(in the rows, 128 means zero)
One turn moves each row of this set onto another row. After a few examples, where does it send each row asked below?
Gok: [131 128 120 123 146 130  91 163 139 100 141 141 148]
nof: [138 123 121 122 169 101 133 152 167 144 139 144 138]
mul: [113 136 132 157 111 121 119 127 122 133 135  86 132]
Parob: [155 143 137 126 126 103 165 124 158 120 125 120 115]
Kede: [ 97 147 131 108 148 141 129 111 123 147 128 140 122]
gubu: [158 127 113 142 154 128 145 131 116 150 126 161 110]
sokal: [181 109 104 133 126 108 126 151 135 122 131 110 112]
nerer: [166 101 151 123 140 113 122 148 149 129 159 138 141]
mase: [131 135 142 125 154  95 123 133 134 125 114  80 144]
Varam: [134 105 116 111 143 103 110 110 111 105 138 162 129]
nufi: [136 114  82 132 136 131 125 133 128 112 107  93 114]
sem: [147 137 115 107 134 105 103 131 113 129 134 142 167]
kegat: [125 103 102  99 117 144 126 147 129 122 122 121 158]
les: [117  91 132 161 116 103 118 137 146 117 123 111 114]
Nane: [151 107 125 143 133 112 115  95 130 150 101 132 129]
fusi: [114 102 112 123 153 143 109 134 117 160 146 146 121]
sike: [125 108 133 131 147 147 138 151 157 106 129 112  90]
fedut: [150 134 114  99 147 147 124 108 143 153 128 122 107]
kog: [132 112 134 104 143 125 129 156 129 120  97 164 113]
Mizav: [139 134 138 145 153 113 137 112 131 142 153 128  84]
norib: [117 132 162 125 112  90 120 136 121 145 139 132 145]
Peda: [169 120 115 109 130 114 139 170 119 133 145 106 132]
Sal: [121 137 136 143 120 148 135 135 141 163 116 149 126]
Viba: [127 123 122 122 121 124 121 149 119 131 184 121 103]
vosi: [118 102  99 150 153  88 130 144 117 135 150 122 129]
tad: [145 113 115  95 105 129 127 160 109 121 146 126 139]
Puf: [122 125 126 129 139 113 125 135 129 120  70 113 138]
fived: [140 124 104 126 125 139 141  95 137 145 158 127 116]
zabo: [141 110 133 146 154 127 111 108  97 150 131 110 108]
Devu: [128  99 131 139 130 125 115 112 155 163 112 130 139]
zivib: [114 129 147 134 181 114 119 121 150 118 128 144 133]
pur: [141 136 164 129 122 141 125 134 128 121  99 102 113]
rele: [109 105 143 130 123 109 161 157 121 130 117 104 116]
Kila: [117 137 133 147 155 100 106 112 139 110 136 157 121]
rogi: [120 138 113 125 147 137 129 136 109 105 167 121  95]
vimu: [147 154 128  96 152 137 152 148 107 128 126 126 127]
molaf: [142 139 104 113 136  73 116 138 148 107 133 129 133]
dok: [112 148  85 136 137 124 127 127 113 105 117 112 119]
kego: [128  97 138  95 147 107 134 134 151  95 138 129 143]
Zegi: [103 118 124  91 129 113 102 111 128 123 139  99 125]
Sar: [115 126 125 121 114  96 125 153 104 130 102 108 101]
Zadet: [125 157 120 114 158 147 145 154 131 117 142 127 105]
kupat: [142 126 174 119 140  89 124 134 114 141 125 119 134]
lete: [136  98 153 139 131 162 124 124 121 117 146 128 135]
Bas: [122 124 154 130  92 109 120 128 142 100 126 131 124]
vof: [130 103 101 131 118 148 139 144 155 110 112 112 110]
Tugur: [153 164 112 147 140 125 101 142 128 148 121 117 133]
zuvo: [159 124 123 145 159 117 123 151 127  89 144 134 148]

molaf moves to gubu
Sar moves to zuvo
And these:
tad moves to rogi
Varam moves to zabo
vimu moves to sike
les moves to sem
Zegi moves to vosi
Devu moves to norib

One turn moves each row of this set onto another row. After a few examples, where does it send each row asked below?
dupo: [131  96  98 122 154 114 155 103 147 121 120 134 118 123 122 131 167 109
  82 154]
Nubo: [154  97  83 129 152 107 124 134 128  87 111 144 130 146 113 106 180 138
 104 166]
guda: [137 106  93  99 147 144  92 128 129 139  73 131 132 134  69 128 127 156
 115 136]
Tir: [143 152  98 140 122 119 141 118 111 135 119 164 123 145  61 142 131 125
 137 153]
piro: [100 136 142 117 127 120 137 128 110 141  91 149  97 106 103 136 148 129
 109 143]
Tapit: [137 107  92 104 148 142  94 135 133 134  71 129 138 128  75 129 125 158
 118 135]
voru: [173 126  93 123 103 133 143 116 150 137  57 153  98 136  97 133 129 154
 140 146]
boz: [104 137 146 107 122 121 131 123 108 150  95 151 101 111 107 136 152 126
 109 147]
bopen: [159  99  87 112 146 110 116 121 121 102 117 150 128 159 111 104 185 131
  99 171]
fev: [108 141 149 106 121 120 127 130 111 150  96 150 113 105 118 137 152 127
 115 149]
fazu: [176 112 120  92 141 149 162 135 136 137 105 147 143 116 125  97 170 143
 143 169]
nife: [142 152  97 152 127 116 145 130 118 126 115 160 132 133  69 143 126 130
 144 150]
puguv: [142 109  96  99 146 142  90 137 135 138  73 129 146 126  82 129 125 157
 123 138]
doki: [106 140 147 115 124 118 131 138 115 142  92 147 115  98 121 138 148 131
 119 147]
Gobes: [176 128  95 122 103 132 141 122 154 137  57 151 108 132 106 134 128 155
 145 148]
Pag: [175 128  95 114 100 135 139 111 146 144  59 155  97 143  96 132 132 150
 138 148]
pinun: [162 101  90 111 145 109 112 128 125 101 118 148 140 152 123 107 185 133
 106 173]
Rara: [144 110  98  92 143 143  86 132 132 144  76 132 145 132  83 129 128 155
 121 140]
Rigi: [150 156 105 127 117 120 132 116 109 146 124 167 134 148  72 141 134 122
 140 158]
Tamu: [159 100  88 122 149 107 118 136 130  93 114 144 141 144 124 107 181 137
 109 170]
niku: [140 101 104 116 150 112 147 111 152 125 122 133 139 116 142 132 166 109
  92 159]
kunip: [154 159 108 130 117 117 130 128 116 143 123 164 150 138  87 143 132 126
 149 160]
suze: [173 109 119  79 137 154 160 114 124 147 109 153 122 135 104  94 176 136
 129 170]
ziko: [180 130  99 114  98 133 135 120 151 144  60 153 113 135 111 134 131 153
 146 151]
kesi: [161 102 108  96 146 154 175 112 123 134 102 152  98 136  82  94 172 139
 121 161]
rinu: [155 100 104 119 155 149 185 130 134 115  94 145 104 118  87  96 165 148
 129 155]
motav: [136  99 101 111 149 115 149  97 144 130 124 137 121 130 125 131 170 104
  81 157]
dar: [134  98  99 126 155 112 154 112 152 118 119 131 130 115 133 133 165 111
  89 154]
sus: [154  96  82 122 150 109 123 124 123  92 114 147 121 154 105 105 182 135
  99 166]
tukov: [164 106 110 116 152 147 176 145 142 117  96 142 132 106 113  98 163 151
 144 160]
Kelo: [141 108  97  91 143 144  88 127 128 144  76 133 137 136  74 128 129 154
 115 138]
rareg: [148 156 103 145 123 116 137 137 122 131 118 159 149 130  85 144 127 130
 151 155]
Gifaf: [180 130  99 108  97 134 134 112 146 149  62 156 106 142 104 133 133 150
 141 152]
pumem: [100 137 143 122 128 118 137 136 115 137  90 146 105  98 111 137 147 133
 115 143]
beloz: [141 102 105 106 147 114 144 101 146 133 126 136 134 126 137 132 170 105
  87 161]

Rara moves to guda
Rigi moves to nife
fazu moves to kesi
And these:
Gobes moves to Gifaf
Nubo moves to pinun
doki moves to boz
dar moves to beloz

One turn moves each row of this set onto another row. After a few examples, where does it send each row asked below?
litof: [124 147 150 122  93 105 129 112 170 114 106 103 122 164 143  62 118 115
 163 127  92  59 135 169 117 136 131 127 106 130]
difi: [150 133 146 138  88 120 112 116 175 162 141 170 118 128 142  88 105 140
 165 175 145  97 122 162 107  89 153 124 115 108]
Ran: [177 130 145 128 102 131 108 110 103 117 132 146 110 177 166  81  99 152
 168 178 119 103 144 168 107  56 128 121 148 121]
vemu: [119 160 127 118  90 113  81 131 115 107 117 139 115 165 164 142 119 130
 151 171 106 118 136 116 118  82 120 118 151 132]
bopa: [ 93 137 144 126  95 123  94 114 111 127 137  95 108 134 177 109 129 130
 139 170 126 116 130 142  90 118 167 130 132 135]
vav: [179 143 144 135  87 106 113 111 174 155 133 178 105 141 170  81 108 118
 169 147 109 100 113 169 109  88 146 126 115 114]
Zude: [117 151 138 126  82 105  86 130 181 156 124 170 115 124 145 113 124 132
 158 168 129 108 120 139 107 103 148 127 114 114]
tozon: [114 144 153 130  93 116 138 118 182 119 108  97 137 150 128  72 111 123
 167 142 118  63 143 163 123 130 134 125 116 122]
rud: [158 139 133 153  69 116 112 104 129 142 103 130 148 212 126  84  97 121
 189 129  98 130 153 162 113  89 137 118 131 122]
Zemo: [167 148 133 120  95 109  95 112  97 106 122 152  94 187 187  98 113 126
 157 155  83 107 132 148 110  73 119 122 144 132]
gigu: [156 146 130 143  83 120 106 102 113 135  90 126 126 211 114  59 116 124
 175 127 107 130 154 152  98  95 128 126 129 132]
Resoz: [104 149 150 126  89 107 130 119 179 115 106 100 131 155 137  82 117 114
 161 135 103  62 138 155 126 139 132 124 111 126]
funop: [128 141 139 127  96 133  94 129 120 118 128 133 130 154 143 124 104 156
 163 196 142 113 149 136 114  65 130 117 156 121]
Losil: [104 133 161 139  87 127 115 121 133 136 132 104 120 121 192 114 120 122
 154 172 127 123 141 150 106 101 172 125 148 113]
fik: [165 144 136 120 107 119  94 100 107 118 139  87 112 147 183  84 120 126
 155 137 102 117 122 175  78 104 159 129 133 157]
zusu: [151 153 122 122 108 126  98 109  90  99 130 131  95 176 150 105 112 132
 136 172 125 105 130 122 106  83 113 124 147 146]
gar: [160 171 116 118  98  98  85 111 158 135 127 159  92 144 148  96 128 110
 142 133 108 104 100 133  97 115 129 130 109 149]
voza: [104 143 133 150  74 123 113 109 112 138  90 131 118 203 112  81 121 118
 153 149 124 129 157 119 110 109 131 126 130 118]
podo: [176 142 152 133  98 123 116 108 129 128 135  95 123 136 198  89 111 118
 173 139 103 125 132 183  95  89 164 125 149 136]
bubo: [104 136 137 160  61 119 119 111 128 147 102 136 141 204 124 106 104 114
 169 152 115 128 155 128 125 102 140 119 132 108]
pozar: [134 142 154 126  97 113 137 111 175 116 108  99 129 158 134  54 112 124
 170 133 107  59 141 177 116 128 132 127 111 126]
Kote: [120 143 124 142  73 111  95 103 105 134  96 132 121 220 119  79 119 122
 161 133  96 125 147 137 101 112 132 125 117 132]
Mub: [146 136 150 125  84 117  91 132 129 125 119 154 129 165 180 116 105 151
 184 179 101 116 150 163 118  56 136 115 153 107]
gaka: [115 149 147 124  98 113 134 113 168 111 107  97 120 158 130  63 119 117
 154 135 111  59 137 156 118 140 127 128 109 131]
divu: [123 143 156 127  89 108 132 118 185 121 107 104 140 155 142  72 110 122
 177 134  99  63 142 175 124 127 136 123 112 120]
pibe: [192 152 125 130 104 112 110  97 152 139 144 160  95 148 145  72 108 116
 148 141 124  94 102 158  96 100 134 130 109 142]
Bodi: [129 160 120 121 100 112  84 115 160 141 134 151 104 131 121 104 124 131
 139 162 145 101 108 126  96 114 136 130 108 143]
kibal: [141 138 142 162  69 128 130 112 136 147  97 129 145 195 118  87  99 118
 182 146 126 135 162 144 122  86 136 119 145 108]
gav: [145 126 158 145  89 131 126 110 134 138 147 100 134 129 194 108 100 124
 169 163 122 119 136 175 106  89 174 122 149 120]
Lalum: [123 152 138 115 104 115  83 111 105 118 124  92  98 140 181  91 141 123
 142 145 106 122 127 150  78 117 156 133 133 150]

Resoz moves to tozon
bubo moves to kibal
And these:
funop moves to Mub
bopa moves to Losil
vav moves to pibe

One turn moves each row of this set onto another row. After a few examples, where does it send each row asked below?
Bibes: [153 136  70 126 115 101 133 159 103 141 166  96 125 111 131 133 147 113
 163 139]
rav: [124  99 111 133 128  95 124 115 130 192 126 108 138  78 125 133  93 150
 173 161]
Tapar: [152  76  92 152 124  88 108  93 136 149 123 142 140  88 108 141 121 129
 131 119]
vapo: [140 100 109 129 111  92 145 144 124 178 150  96 116  84 149 118 101 157
 165 175]
pesa: [161 130  66 129 114 102 128 153 102 133 163 103 126 111 129 134 151 108
 154 130]
niraf: [166 125  72 117 116 115 126 152  87 147 156 100 126 105 136 125 136 108
 159 139]
gogab: [156 134  73 119 116 110 131 158  94 150 161  94 126 107 136 128 137 113
 167 144]
vapa: [137  95 120 135 112 125 101 120  97 174 108 112 159 110 135 101 129 142
 134 104]
Gez: [169 123  67 123 116 111 124 149  92 137 157 106 127 108 132 128 144 104
 151 130]
Digas: [109 113 103 152 124  70 132 123 158 172 142 108 137  89 113 149 116 155
 171 151]
Sop: [134  97 111 152 108 105 103 120 118 149 118 121 159 120 123 114 153 139
 122  86]
Tum: [180  67  89 143 107  93 123 114 120 134 140 136 118  92 134 121 125 129
 115 130]
Bipad: [148 101 102 140 127  77 135 132 150 148 146 129 140 141 125 147 173 160
 123 115]
fom: [139 107 123 107 133 106 140 143 120 201 135 102 139 124 149 126 128 174
 158 158]
Vud: [176  77 103 124 129 103 120 115 120 156 127 140 142 133 133 132 156 148
 111 112]
sabo: [114 114 128 132 113 118 113 136 106 190 117  93 157 109 140 103 123 156
 158 124]
matas: [151  76 104 133 128 106 109  96 117 178 114 129 140  77 121 128  95 134
 148 141]
zozu: [170  81 116 104 133 121 122 122 102 188 120 124 141 122 148 119 128 156
 133 139]
Goz: [ 97 128 123 148 110  95 123 146 131 175 132  90 156 118 131 118 142 163
 160 119]
bakul: [172  73 103 124 111 109 127 122 103 168 134 118 118  81 148 109  98 139
 139 158]
pipu: [153  90  87 160 104  65 138 130 152 124 160 126 116 102 126 138 146 141
 126 130]
Rira: [109 118 112 161 107  87 116 135 138 150 133 107 157 125 121 124 162 152
 138  95]
Sil: [126 119 114 129 129  79 148 149 150 175 151 106 138 136 136 144 156 177
 152 143]
vel: [126  98  92 164 122  65 123 109 161 145 140 129 138  94 103 154 134 142
 145 125]
nepuf: [129 111  99 151 107  65 152 149 154 150 166 102 114  97 135 136 130 158
 156 158]

Bibes moves to Gez
Sop moves to sabo
Sil moves to Vud
And these:
Tum moves to vapo
Digas moves to Tapar

